0: (1.80, 1.81, 2.20, 0.08, -2.61, -1.12, -1.20, -2.89)
1: (-1.38, 0.24, -1.11, -1.01, -0.41, 1.27, -0.45, -0.05)
2: (0.54, -0.38, -1.42, 0.33, -0.82, 0.33, 0.46, 0.17)
3: (1.61, -0.56, 1.54, -0.13, 1.80, 0.53, -1.32, -0.82)
4: (0.22, -0.68, -0.89, -0.81, -0.49, 1.35, -0.51, 0.66)
5: (-0.37, -0.04, 0.07, -1.36, 1.03, 2.14, -0.27, 1.81)
6: (0.94, 0.33, -0.62, -0.84, 0.88, 1.64, -1.51, 2.22)
7: (0.46, 1.75, 0.46, 1.33, -0.79, 0.49, -1.46, 1.27)
8: (-0.43, 0.75, -0.31, 0.28, -1.97, -0.90, 1.37, -0.05)
9: (1.82, -0.77, 1.23, 0.06, 1.23, 0.57, -0.50, -0.79)
10: (-0.61, 0.25, -0.38, 0.95, -0.42, -0.39, 0.21, 0.75)
11: (-0.63, -1.05, -1.47, -0.34, -0.12, 1.93, 2.03, 1.30)
12: (-0.52, 0.50, 0.37, 0.68, -1.51, -2.83, 0.83, -0.63)
13: (-0.17, -2.20, 0.56, 0.92, 1.01, 2.38, -1.21, 1.97)
14: (1.02, 0.06, -0.13, 0.36, -1.08, 0.97, 0.37, -0.54)
15: (-1.61, 1.20, 1.09, 0.63, -0.11, -2.93, -0.79, -4.09)
16: (-0.07, -2.20, -1.75, -0.23, 1.72, 2.56, 0.37, 0.50)
17: (0.26, -0.64, 0.29, 0.27, 1.03, 0.72, -0.53, 0.10)
18: (0.48, -0.33, 0.57, 0.02, 1.38, -0.42, -0.12, -0.72)
19: (-1.92, 1.10, -0.89, -0.24, -0.19, -0.94, 0.68, 0.44)
20: (-0.86, -0.40, 1.28, -0.22, 1.03, -0.94, -0.79, -1.81)
21: (-0.21, -0.20, -0.66, -0.34, 0.01, -0.03, 1.25, -0.69)
22: (0.55, -0.67, -1.61, -1.37, -0.09, 1.20, 0.27, 1.11)
23: (0.78, 0.08, -1.49, -0.97, -0.77, -0.19, 1.39, 0.58)
24: (0.05, -1.51, -0.55, 0.82, 0.67, 0.66, -0.49, 0.04)
25: (0.36, -1.53, -0.86, -0.25, 0.58, 2.36, -0.07, 1.12)
26: (-1.27, 2.52, -0.19, -0.77, 0.12, -1.60, 0.34, 1.53)
27: (-0.53, -1.39, 0.28, 0.57, 0.74, -0.40, -0.09, -0.44)
28: (0.07, -2.23, -1.23, -1.14, 1.84, 2.88, 0.37, 0.78)
29: (0.04, -0.64, -0.35, 0.45, 0.70, 0.54, 0.19, 2.00)
30: (-1.37, 0.67, 0.26, -0.48, -1.29, -1.30, 0.27, 1.81)
31: (-0.44, 0.66, -0.75, -1.22, -0.07, 0.70, 0.34, 0.09)
32: (-0.22, -0.14, -0.88, -1.57, -0.39, 0.53, -0.47, 0.92)
33: (1.71, -0.48, -0.63, 0.64, -1.09, 0.07, 1.15, -0.66)
34: (0.30, -0.48, -0.50, 1.01, -0.87, -1.04, 0.70, -0.58)
35: (-0.18, -1.11, -0.32, 0.99, 0.51, -0.84, 1.72, 0.64)
36: (-0.41, 1.18, 0.28, -0.81, 0.16, -0.50, -0.58, 0.67)
37: (0.73, -1.43, 0.16, -0.30, 1.54, 1.93, -0.89, -0.29)
38: (-2.57, 1.90, -1.22, 0.26, -1.64, -3.17, 1.49, 0.45)
39: (-0.42, -0.56, -2.21, -2.11, 0.41, 0.50, 2.43, 0.65)
40: (-0.96, 2.11, 0.02, -0.32, -0.30, -1.04, -0.01, 1.09)
41: (-0.91, 1.61, 0.09, 0.64, -0.62, -0.30, -0.21, 0.97)
42: (0.57, -0.43, -1.32, 1.17, -0.87, 0.62, 1.89, -0.02)
43: (0.30, 1.88, -0.13, 0.67, -1.44, -2.08, -0.83, 0.66)
44: (0.63, -0.71, -0.31, 0.69, -1.09, -0.35, 0.18, -1.32)
45: (-0.49, 1.30, -0.61, -1.63, 0.89, 0.64, -0.26, 0.00)
46: (-1.10, 0.33, -0.79, -0.47, 0.02, -0.26, 0.63, 1.05)
47: (-0.01, -0.57, 0.84, 0.85, 0.57, -0.52, -0.09, -2.26)
48: (0.53, -0.63, 1.27, 1.98, 1.39, 0.38, -0.44, -0.17)
49: (2.00, -0.30, 0.04, -0.77, 0.81, 0.50, -0.47, -0.81)
50: (0.11, -0.94, 0.05, -0.11, -0.18, -0.79, 0.28, -2.06)
51: (1.36, -1.45, -1.66, -0.02, 0.18, 0.42, 0.46, -0.40)
52: (0.01, 0.06, 0.07, -1.46, 0.13, -0.76, -0.11, -0.78)
53: (1.58, -1.39, -0.33, -0.83, 0.80, 2.72, -1.41, -0.10)
54: (0.03, -0.92, 0.36, 0.45, 1.50, 1.04, -0.53, 0.31)
55: (0.96, -0.50, 0.39, 0.28, 0.40, 1.76, -1.04, 1.46)
56: (1.10, 0.27, -0.59, -0.31, -0.71, 3.64, -1.27, 1.96)
57: (-1.10, 1.42, 0.37, -0.96, 0.15, 0.57, -0.67, 0.10)
58: (-0.44, 1.55, 0.35, 0.20, -0.77, -2.97, 0.22, -0.52)
59: (-1.04, -0.27, -0.55, 0.95, 0.08, -2.18, 1.56, -0.61)
60: (1.03, -0.32, 0.49, -0.39, 0.32, 0.87, -0.98, -0.14)
61: (-1.66, 1.80, 0.47, -0.07, 0.60, -1.51, 0.47, 0.61)
62: (-1.07, 0.84, -0.09, -0.93, -0.32, -0.70, 0.95, -0.39)
63: (1.38, -1.19, 0.24, -0.30, 0.89, 1.33, -0.82, -0.07)
64: (0.24, 1.01, -1.04, -4.26, -0.12, 0.98, 1.67, 1.27)
65: (0.19, 0.07, 0.67, -0.40, -0.41, -0.75, -0.11, -0.42)
66: (-0.25, 1.64, 1.24, -0.42, -1.03, -2.66, 0.64, -1.57)
67: (0.01, -0.36, 0.84, 0.91, 0.46, -0.72, -0.15, -2.44)
68: (-0.74, 0.10, -0.37, -1.57, 1.44, 0.69, -0.14, 1.51)
69: (1.33, 1.17, 0.33, 0.50, -0.47, 1.89, -1.65, 0.86)
70: (1.01, -0.10, -0.34, 0.58, -0.06, -0.31, 0.07, -1.16)
71: (2.25, 0.73, 0.29, -1.34, -0.87, -0.63, 0.07, -0.84)
72: (-0.74, -0.10, -0.80, 0.51, -0.90, -0.51, 0.11, 0.21)
73: (0.92, 1.33, 1.40, 0.46, -1.88, -1.42, -0.30, -1.02)
74: (-0.02, 0.89, 1.12, 2.26, -1.36, -1.47, -0.58, -0.07)
75: (-0.43, 0.88, 0.92, -0.30, -0.80, -1.33, -0.74, -1.24)
76: (0.86, 0.28, -0.15, -1.42, 0.44, -0.16, 0.29, -1.24)
77: (-0.10, 0.77, 1.12, -0.19, 0.09, -0.43, 0.00, -0.09)
78: (0.84, 0.82, -0.20, -1.34, 0.14, -0.62, 0.37, -1.41)
79: (-0.54, 0.19, 0.30, 0.32, -0.07, -0.93, 1.19, 1.57)
80: (-0.96, -1.70, -1.26, -0.10, 1.60, 1.89, 1.19, -0.24)
81: (0.00, 0.71, 0.09, -0.84, -0.29, -0.24, -0.55, 0.46)
82: (-1.10, 0.68, -0.54, -2.12, 0.58, 0.84, 0.33, 1.63)
83: (0.07, 0.08, -0.36, 0.26, -1.71, -1.16, 0.30, -0.83)
84: (0.59, 1.36, 0.39, 0.98, -0.42, 0.62, -1.18, 0.31)
85: (1.78, 0.26, -0.54, -0.58, -0.16, 1.94, -0.37, -0.98)
86: (-0.26, -2.20, 0.65, 0.91, 1.27, 1.84, -0.96, 1.43)
87: (-0.20, 1.25, 0.13, -1.07, 0.21, -0.43, -0.62, 0.55)
88: (1.89, 0.53, 0.73, -0.66, 0.42, 1.22, -2.08, 0.55)
89: (0.91, -1.08, -0.62, 0.93, -0.70, 0.12, 0.34, -0.01)
90: (0.13, 0.39, 0.42, 0.78, 0.63, 0.46, -0.01, -0.06)
91: (1.59, -0.50, 0.64, 0.57, 0.11, 0.51, -2.58, -0.59)
92: (0.31, -0.05, -0.80, -0.72, 0.15, 2.15, -0.87, 0.99)
93: (-0.21, 0.30, 0.03, -0.06, -0.24, 0.55, -0.77, 1.28)
94: (0.33, -1.31, -1.57, 0.87, 0.61, 2.32, -0.28, 1.16)
95: (-0.43, 1.23, 1.63, 1.19, -1.50, -2.01, -0.63, -1.45)
96: (0.42, -0.08, 0.20, -0.55, 0.39, 0.64, -0.69, -0.04)
97: (-0.98, 1.59, -0.59, 0.03, -1.44, -1.38, 0.44, 0.21)
98: (1.24, -0.35, 0.28, 0.27, -0.25, -0.41, -0.29, -0.50)
99: (1.03, -2.39, -0.03, 1.49, 1.02, 0.74, -0.30, -0.66)
100: (0.22, 0.70, 0.37, 0.54, -0.04, -0.15, 0.14, -0.17)
101: (1.44, 0.43, 0.28, -0.22, -1.21, -2.16, 1.03, -1.69)
102: (0.57, -0.45, 0.83, 1.74, 1.20, 0.56, -0.69, 0.83)
103: (0.84, -1.31, 0.82, 0.78, 1.16, 0.30, -0.29, -1.17)
104: (0.41, 2.74, -0.08, -1.22, -2.76, -2.18, 0.16, -0.96)

(1.40, -2.11, -1.02, -0.55, 0.43, 1.28, 0.63, -0.13) 51
(-1.11, 0.89, -0.49, -1.95, 0.22, 0.75, 0.56, 1.90) 82
(1.52, 1.38, 2.21, -0.24, -2.34, -1.18, -1.30, -3.03) 0
(0.09, 1.25, 1.21, 1.10, -0.76, 0.52, -1.32, 0.16) 84
(-0.80, 0.32, 1.60, 1.01, -0.32, -2.21, -0.75, -1.82) 95
(-0.52, -2.40, -1.07, -1.67, 1.73, 3.03, 0.86, 0.45) 28
(1.43, -1.91, -0.81, -0.28, 0.55, 1.02, 0.65, -0.23) 51
(-0.62, -0.50, 0.03, -1.10, 0.92, -0.08, -0.28, -1.42) 52
(0.76, -0.50, 0.31, 0.33, 0.04, 2.10, -0.94, 0.67) 55
(0.17, -0.50, -0.16, 0.13, 2.26, 1.03, -0.44, 0.86) 54
(0.56, -1.47, -0.56, 1.75, -0.85, 1.22, 0.66, 1.42) 89
(1.98, -1.95, 0.16, 1.40, 1.46, 0.74, 0.10, 0.38) 99
(1.27, -0.73, -1.44, 0.40, 0.11, 1.09, 0.22, -0.13) 51
(-0.78, 1.63, 0.86, -0.46, -1.70, -1.72, -0.42, -0.46) 75
(-2.24, -0.53, -0.73, -0.90, 1.17, 0.71, 0.15, 1.32) 68
(-0.36, 0.56, 0.32, 0.70, -0.73, 0.22, -0.47, -0.64) 100
(0.00, 0.17, 0.01, 0.61, 0.39, 0.29, -0.30, 2.27) 29
(0.85, -1.72, 0.81, 0.99, 1.30, 0.72, 0.05, -1.43) 103
(-2.18, 1.15, -0.79, 0.45, -0.19, -1.29, 0.98, 0.40) 19
(0.74, 0.79, -0.25, 0.31, -0.90, -0.26, -0.15, -0.40) 100
(-0.47, 1.19, -0.06, -0.22, -0.62, -0.37, 1.43, 0.14) 62
(0.98, 1.16, 0.90, 0.99, -1.18, -1.17, -0.12, -0.67) 73
(-1.04, -0.33, 0.38, 0.02, 0.46, -0.54, 0.36, -0.36) 27
(-0.73, 0.03, 0.09, -0.72, 1.22, 1.76, -0.24, 2.49) 5
(0.61, -2.46, -0.17, 0.51, 1.12, 2.41, -0.65, -0.27) 37
(-2.38, 0.59, -0.68, -0.39, -1.14, -2.50, 2.39, -0.22) 38
(-0.85, 0.93, -0.95, -0.48, -0.80, -0.22, 0.91, 0.88) 46
(-1.28, -1.03, -0.71, -0.40, -0.11, 0.20, 0.79, 1.33) 46
(0.79, -1.54, -0.34, 0.53, 0.90, 0.56, -0.55, 0.11) 24
(-0.81, 1.86, 0.37, -0.65, -0.47, -3.14, 0.37, -0.54) 58
(-1.19, 1.54, -0.13, -1.08, -0.19, 0.22, -0.59, 0.14) 57
(-1.51, -1.97, 0.29, 0.95, -0.13, -0.54, 0.12, -0.94) 27
(-0.40, -0.05, -0.50, -1.52, 0.13, -0.88, 0.29, -1.56) 52
(-1.02, -0.52, -0.63, 0.09, 0.27, 0.11, 0.18, 0.76) 46
(0.08, -0.63, -0.35, -0.87, 0.80, 0.99, -0.37, -0.27) 96
(0.91, 0.55, -0.19, 1.27, -0.03, 0.44, -0.86, 0.64) 84
(-0.97, -0.09, -0.17, 1.45, -0.32, -0.56, 0.60, 0.54) 10
(1.04, 0.33, -1.12, -1.17, -0.85, -0.44, 1.22, 0.89) 23
(0.05, 1.51, 0.48, 0.14, -0.42, -2.54, 0.39, -0.48) 58
(-1.44, -1.63, 0.73, 0.85, -0.19, -0.90, 0.32, -1.11) 27
(-1.46, -1.75, 0.15, 1.08, 0.82, 2.04, -0.94, 0.24) 86
(-2.23, 1.30, -0.99, 0.73, -1.70, -3.00, 1.15, 0.00) 38
(-0.97, -0.51, -0.39, -0.11, 0.26, 0.13, 0.21, 0.97) 46
(1.39, 1.03, -0.57, -1.22, -0.65, 2.12, -0.09, 0.31) 85
(1.59, -0.16, -0.14, -0.29, -0.12, 1.20, -0.37, -1.33) 85
(-0.42, -0.16, -0.74, -0.28, -0.05, 0.23, 1.50, -0.82) 21
(-0.32, 0.16, -1.59, -1.52, -0.09, 0.69, 0.97, 0.26) 31
(-1.28, -0.99, -0.58, 1.33, 0.19, -1.42, 0.96, -0.55) 59
(-0.42, 1.09, 0.91, -0.04, 0.19, -0.51, 0.09, 0.35) 77
(1.06, -1.93, -0.96, 1.46, 1.07, 2.08, -0.17, 2.38) 94
(-0.44, -1.17, -1.03, -0.30, -0.01, 0.75, 0.29, 0.65) 4
(1.50, 0.12, 0.63, -0.63, -0.01, 1.01, -1.18, -0.14) 60
(-1.46, 0.21, 0.25, -0.23, 0.26, -0.64, 0.49, 0.72) 46
